0: [ 42  40 -36 -33  36  43 -13 -16  59  68 -18 -11 -18  60  -9 -25 -30 -30  30  88 -35 -53  13   5]
1: [  27  -24   -9    4   78   28   31   45   53    0   27  -54   63  -10 -108   50   31  -18   10  -84  -16   40  -37   -9]
2: [  3   7 -20  19  12   7  22 -20  20  16   4 -33 -46  40   6   8  31  24  35 110   1  79  -7 -31]
3: [   8    1   -4   -9   10  -18  -34   16   -6   -8   -8   41   47  -72   15   -4  -31  -23  -27 -120  -13  -93   -6   26]
4: [  26   -2  -21   -6   41   -3   10   31    4   -8    1   15   89  -45  -38   -5  -19    8   -8 -127   -6  -66    8   -2]
5: [  13   46  -29   13  -42   23   -4   -1    5   13  -50  -18 -105  -41   66   25    8  -29   -1   75  -51  -14    6  -32]
6: [ 18 -16  37   4 -14 -40 -41 -23 -32  14 -18  38 -43  40  96  -9 -15 -41 -33  63  24  17  39 -12]
7: [ -17   -9  -16   10   33  -23   24   32  -10   -7   15   41   76  -54  -38   -8  -22   21   -2 -109  -15  -43  -17   -8]
8: [-70  -8 -39  32  12 -14  80  -9 -12  37  14  47 -34 -16  31 -67  21 -13  27  47   4  11  -6 -31]
9: [ -12    4  -13   -9   13  -29    0   33  -11   -3   11   62   51  -62  -11  -16  -34   16  -19 -100   -5  -76  -15   11]
10: [ -8   3   9  23 -26  -6  12 -38  17 -16 -21 -44 -66  61  28  21  42  -3   7  87  -9 112  -2   6]
11: [ 19  57 -38  -2  20  12  -5 -56  22  19 -31 -34   1  72 -10 -16   1 -43  46  83 -24  29  14  43]
12: [ -26  -15  -27    2   35  -46   -5   27  -33  -20  -32   63  -14 -127   30  -15    8    1   -9  -48  -29  -50   -5  -17]
13: [-75  12 -29   8  14   2  90 -43   2   8 -14  26 -28   9  15   1  -1  67  25  89  44  10  15 -52]
14: [-56  -2 -50  12  65  47  73  14 -30  70  21  33 -16 -52  -3 -59  12  35  25 -39 -17 -19 -45  -3]
15: [-29  39 -47 -26 -21   6  15 -45  -6  39  27  78  -7  11   3 -35  47 -14  24  29 -18 -89  24 -46]
16: [ 18 -20  13 -28 -57  -3 -39 -13  21 -41  16 -65 -56  79 -37  37  12  17   5 103  39  66  38  -3]
17: [  1 -30   7 -23 -45   7 -27 -35   7 -32  -4 -73 -54  70 -36  26  37  16  30  88  29 102  21  12]
18: [  8 -26  26  25 -13  43  24   5  -8 -23   6 -64 -39  50 -15  50  51  21  26  54   2 127 -26  12]
19: [  66   13   26  -40  -15   23  -63   16   26  -17   21    5   65   70  -28   29  -67  -32  -15  -67   -7 -101   15   14]
20: [ 53 -50  46 -21 -61 -28 -94  18 -11 -91   5 -54 -15 -25 -35  57  -5  -2 -37 -58  54  34  34  38]
21: [ -22  -12  -27   -1   37  -40   -4   27  -28  -15  -29   60  -10 -127   27  -15    5    1   -7  -46  -30  -54   -5  -17]
22: [ 50  56  -7  -3  65  39  -5 -10  63  38 -23  -6  41  22 -27 -19 -34 -71  20 -25 -72 -32   5  15]
23: [ -3 -51  -5 -40  53  20  13  39  18 -13 -24 -99  -2 -32 -90  22  42  21  57 -40 -30 100  -2  10]
24: [ 43 -24  50  -1 -71  40 -24  26 -10 -49  32 -77 -30  24 -19 100  18 -27  -9 -64   6  91 -10   1]
25: [  24    0   23   -7  -15  -21  -71   16  -27  -36  -19   28   53  -28    2   35  -56  -64  -46 -110   26  -41    8   52]
26: [ 32   1  20  29  18   9  38 -48 -30  -5 -31 -66 -26  55  -8  22   1  -1 -23  80  28 121  44 -22]
27: [ 17  47 -22 -16 -62 -34 -23 -45 -20  15 -19  27  39  18  11 -10  14 -43  29 -66 -45  -6  21 126]
28: [-11  17  82  46 -33   6  14 -38  -9 -41 -29 -39  55  15  43  25  53 -50  13 -72   4  61  29  58]
29: [-19  40  14  25 -39   0   5 -55 -14 -19  50  -8 -17 127  36  30  14  11 -11  72  41  65 -16  20]
30: [  24  -12   17  -13   15  -17  -24   56    0  -32   16   19   66  -58  -34   17   -4  -19  -31 -127  -19  -37  -31   16]
31: [ -2  16  -6  19 -20   8  31 -60  -9  -6  25 -59 -37  67   4  27   4  31 -28 110  38  68  19 -45]
32: [ -15  -19    3  -25  -18  -51  -56   17    8   -1  -56   12  -32 -103   38  -15   -7  -78   34  -56  -53   40  -18   54]
33: [ 58  14  24 -37 -18  20 -60  10  24 -16  22   6  61  73 -25  27 -61 -30 -12 -61  -5 -92  13  14]
34: [-26  -9  42  15 -26  -7  69 -13 -40 -16 -25 -15 -34  90  22  16  17  19 -16  42  31 127   2 -26]
35: [-11  12  -2  23 -10   4  -3 -37 -11  -2 -10 -21 -83  45  25  23  17   4 -17 120   3  91  -5 -29]
36: [-17   1  38  11 -46   6 -15 -36  -2   9 -17   5 -64  43  45  -8  30  -3 -25 127   4   7  21   8]
37: [ -59  -27   24   19   21   26   94   -3  -10   21   -9  -22 -108  -18   35   29    8   13    2   59   14   33  -31  -41]
38: [-17 -34  28  13  -1  37  -5 -11  24  19  -8  -1 -70  18  34 -15  20  15   0 127 -29  15  14 -28]
39: [  17   -8    5  -41   18    2   -7   49  -12   13  -15   54   37  -76   62  -13  -28  -11  -13  -53  -28 -119    2   28]
40: [-42 -20 -13  21  77  58  77  33 -13  16   0 -22 -40 -77 -62 -24  25  71   5 -10 -24  19 -23 -55]
41: [  50    5    3  -27   33   30  -33   29   33  -20   -6  -39   73    7  -62   10  -42  -38  -16 -114  -19  -47    8   41]
42: [-17 -16  -9  16  -1   8  32 -25   4  15  -6 -21 -65  41  33   2  22  23   6 123   3  83 -11 -30]
43: [  -5   10  -15   -7   17  -16  -13   50  -27   -5   12   56   63  -67   -5   -4  -29    3  -22 -115    2  -79   -8    6]

[  27  -32   33  -34 -105  -34 -101  -24  -32  -70    0  -37  -36   43    4   34    5   -4   -9   24   64    0   32   46] 20 16 17
[-26  27 -12   5 -63 -35  14 -16 -32 -32   1  34  32 -26  24 -48  40 -71  24 -74 -18  -9  14  99] 27 28 32
[-10  30 -43  20 -20  -5  82 -17  -7  48  16  65 -31 -20  30 -21  18  -2 -28  76   2 -28   3 -40] 8 15 13
[  15   -4    1  -30  -62  -30  -67   -4  -21  -49   -4   -5   67   10  -32   20  -11  -19   11 -118   13  -41   -3   62] 25 30 41
[ -5 -51 -14  16  49  56  47  -1  23  15  15 -89 -12   0 -31 -53  60  21  -1  68  -5  43   4 -77] 2 40 42
[-34  37 -50 -27 -27   3  16 -48 -11  39  30  84 -11  11   5 -36  52  -9  24  32 -14 -92  25 -50] 15 8 13
[ 26 -14  42 -16  21  46 -18   0 -20 -21  -6 -43  -9  16 -23  36  61 -31  25 -21  -9 127  -7  21] 18 24 23
[-34   1  23  24 -64 -44  -6 -20 -24 -43  -7 -12 -32  44  87  19  34 -45 -10  50  21  82   0  15] 10 6 29
[-24   6   2  14  24  44  94 -15  21   8  13 -62  -8  64 -46  -1  29  40  18  84 -15  79 -11 -32] 2 42 18
[ 25 -33  32 -32 -94 -30 -92 -20 -28 -64  -2 -38 -38  36   2  33   7  -2  -8  25  58   5  28  41] 20 16 17
[-21 -32  23  14   0  34   1 -11  22  20  -7   2 -68  16  34 -18  20  13   2 127 -27  15  13 -28] 38 36 42
[ 42 -30  47   0 -88  -8 -45  -8   1 -46  34 -31 -71  75  44  51  14 -21  -9  56  44  67   2  11] 16 17 10
[   2   16    4   20   22   43   20   -4   19   -2   -7 -100  -49   87  -63   40   23   26   12   49   28  111    1  -19] 18 26 17
[ 29  55 -45 -24  33  40  16 -35  40  58  14  -3  35  67 -20 -38 -41   7  27  56 -24 -93  25 -20] 0 22 15
[ 24 -16  38   1 -14 -40 -48 -22 -30   9 -19  34 -43  36  96  -7 -18 -45 -35  60  20  14  43  -9] 6 36 38
[  68   -1   57   24  -18  -24  -85  -20    8  -25  -44   11  -14  -11   64   17  -46 -114  -32  -15   39   41    4   19] 6 25 32
[-13 -17  -5  17  -2  12  28 -23   2  11  -6 -26 -65  44  28   7  25  21   9 121   3  91 -11 -27] 42 2 35
[-21  21  -7  31  71  43  33  58  27  52 -15 -24  23 -29 -73 -19  17  71  33 -35 -23  -3   5 -81] 40 14 1
[  5 -79  13 -68  -4  42   0  78  16 -20  52 -56 -54 -52 -92  23  45  30  41 -25 -25  42 -33   3] 23 1 40
[-40  25 -14  30   8  28  21  -8  18  22  20 -17 -20  59   5  -7  74  58  23 107  -2  48  38 -47] 2 42 31
[-62  -7 -42   0  34  19  93  -3 -26  51  14  26  40 -27 -53 -86  22  41  22   6   4  -4 -30 -57] 14 8 40
[-12  82  45  12 -93  17 -24 -27  -6 -17   3  -9  15 114  27  -3  21  19 -27  -4  64  49  33   4] 29 34 31
[ 45 -23  50 -34 -80 -31 -97   4 -14 -70 -16 -79 -11  15 -26  58  -7   2 -19 -43  58  45  38  44] 20 24 16
[ 23 -12  37   1 -15 -42 -47 -26 -31  12 -22  36 -44  39  98  -9 -18 -46 -33  65  19  13  43  -7] 6 36 38
[  49    1   28   28  -65  -33 -100   -9   -6    8  -28    9  -23  -36  110   10  -17  -53  -35   21   -2   23   35   23] 6 32 5
[ 44   9 -42 -12  55  34 -21 -54  47  27 -54 -68 -22  23 -16 -41  -3 -31  32  96 -31  22  33  22] 11 0 2
[  28  -37   21  -39   -8   -8  -56   60   -6  -52    8   -4   33  -64  -52   21  -16   32  -28 -127   13  -41    9   18] 30 4 43
[-18  35 -17  -3  -1 -33 -17 -50 -39 -15 -52  -4  44  10  10 -17  43 -43  -1 -80 -71  90   1  73] 27 28 32
[  0 -28   7 -21 -43   9 -24 -35   8 -30  -4 -71 -51  72 -37  25  35  17  30  90  28 100  18  10] 17 16 10
[ -2   5  11  19 -33  -7   4 -36  19 -19 -22 -45 -63  66  27  22  39  -8   4  83 -10 105  -1   9] 10 35 42
[ 30  68 -11 -28  15   0 -25 -27  13  28 -45  -5  64  51 -21 -22 -38 -62  20 -43 -34 -65   7  80] 22 27 33
[-49   9  -8  -6  36  -4  99 -16   8  43  51  17  -9  84 -22 -66  22  10  19  59  33 -20 -38  -8] 8 13 15
[  0 -66  50 -45 -65  24 -43  13  27 -67  43 -56 -62  15 -49  56  11  59   7  40  36  33   9 -18] 16 17 24
[-31  34 -46 -26 -25   3  14 -43 -10  36  28  83 -10   3   8 -35  47 -13  21  29 -13 -92  25 -46] 15 8 13
[ 61  15 -20 -21  72  60  14   7  67  46 -11 -50   5  64 -49   4 -17 -10  42  49 -51   4  10 -18] 0 22 11
[  2   7 -22  21  14   9  26 -21  23  17   5 -40 -53  44   6  10  36  27  40 123   1  91  -7 -33] 2 42 35
[ 50  57 -11  -3  73  39  -2  -9  63  41 -28  -9  45  19 -30 -21 -32 -74  24 -30 -76 -27   4  17] 22 0 41
[ 19  47 -57 -15  84   8   7   7  33  59 -32  14  57  -9 -25 -59 -21 -29  45 -30 -67 -75 -10  11] 22 0 4
[-25 -10  37  15 -19  -3  69 -12 -36 -14 -23 -19 -32  86  16  16  18  21 -12  42  29 127   1 -26] 34 26 10
[-46   5  -5  -5  37  -2  95 -15   8  40  43  15  -7  73 -22 -62  18   9  16  51  31 -17 -32 -10] 8 13 2
[-21  21  -6  33  74  45  36  58  29  51 -16 -32  22 -30 -80 -18  20  77  36 -37 -25   3   6 -85] 40 14 1
[ 46   1  26  27 -59 -28 -90  -9  -4   7 -26   6 -23 -30 101   8 -12 -48 -30  25  -1  27  33  19] 6 36 5
[ 31 -20  20   1 -17 -31 -89   7 -18 -22 -43 -10  36 -80  11   2 -41 -69 -10 -98  -7 -28  25  48] 25 3 30
[  32  -32   54  -24  -94   -8 -109   -4  -11  -59    8  -36  -50   27   12   55  -23  -26  -28   23   60   24   32   42] 20 16 24
[-15   1  36  11 -43   3 -15 -33  -4   7 -15   6 -55  38  41  -6  26  -3 -25 111   5   4  21   9] 36 38 35
[ -7   3  11  23 -33 -11   8 -40  17 -19 -24 -43 -71  63  33  22  43  -7   4  90  -9 114  -2   8] 10 35 42
[ -2  23 -39  13  13  12  36 -46   8   8   2 -72  -9 101 -45   5  45  17  62  56  -1 106   3  -3] 2 18 10
[-16   1  34  11 -41   4 -13 -32  -3   8 -14   8 -55  36  41  -9  27  -3 -24 114   5   2  19   9] 36 38 35
[-44  10 -21   1  74  28  82  20  39  15  25  -9 -15 -13 -44 -32  42  46  36  53 -16  74 -36 -21] 40 2 8
[ -9   3   6  23 -31  -9   8 -40  16 -14 -22 -40 -66  65  31  17  43  -7   6  89  -9 106  -3   8] 10 35 42
[  40   42  -26  -36   47   30    5   10   50   56    3   16   40   22  -22  -30  -47  -28    9   -9  -38 -120   11    5] 22 0 33
[-61 -26 -18  28  42 -40  74   1 -40  24  19 -15 -36 -10  14 -47  -6  38  35  66   0 -37 -62 -66] 8 13 37
[ 32  14   7 -21 -47 -32 -80  -8 -38 -53 -15   1  30 -50  -2   9 -15 -62  17 -99 -14  -2  14  93] 25 27 32
[ 28 -13  38 -17  27  53 -13   0 -14 -14  -6 -47 -13  21 -25  35  62 -30  29 -10 -14 127  -7  17] 18 23 24
[  3   5  -6  18  36  38  48 -13  26  -1   8 -47  -8  62 -32 -21  48  37  41  73  18  84   0 -27] 2 42 18
[  19   19   35   19  -18  -32  -34   12  -24  -10   -5    0   92  -18   -8   19  -63  -25  -11 -127   16  -32   16   34] 25 30 3
[-16  -1  36   7 -48   6 -18 -36  -3   5 -16  -1 -61  44  38  -5  29  -1 -22 121   7  10  23  11] 36 38 35
[ 23  26 -12 -21 -17  48 -26 -55  12 -12 -44 -93  -2 111 -37  13  -4 -22   8  76   8  41  31  34] 11 17 16
[-23  24  -9   5 -60 -35  10 -17 -32 -29   0  34  27 -22  29 -45  37 -69  21 -65 -15  -7  16  92] 27 28 32
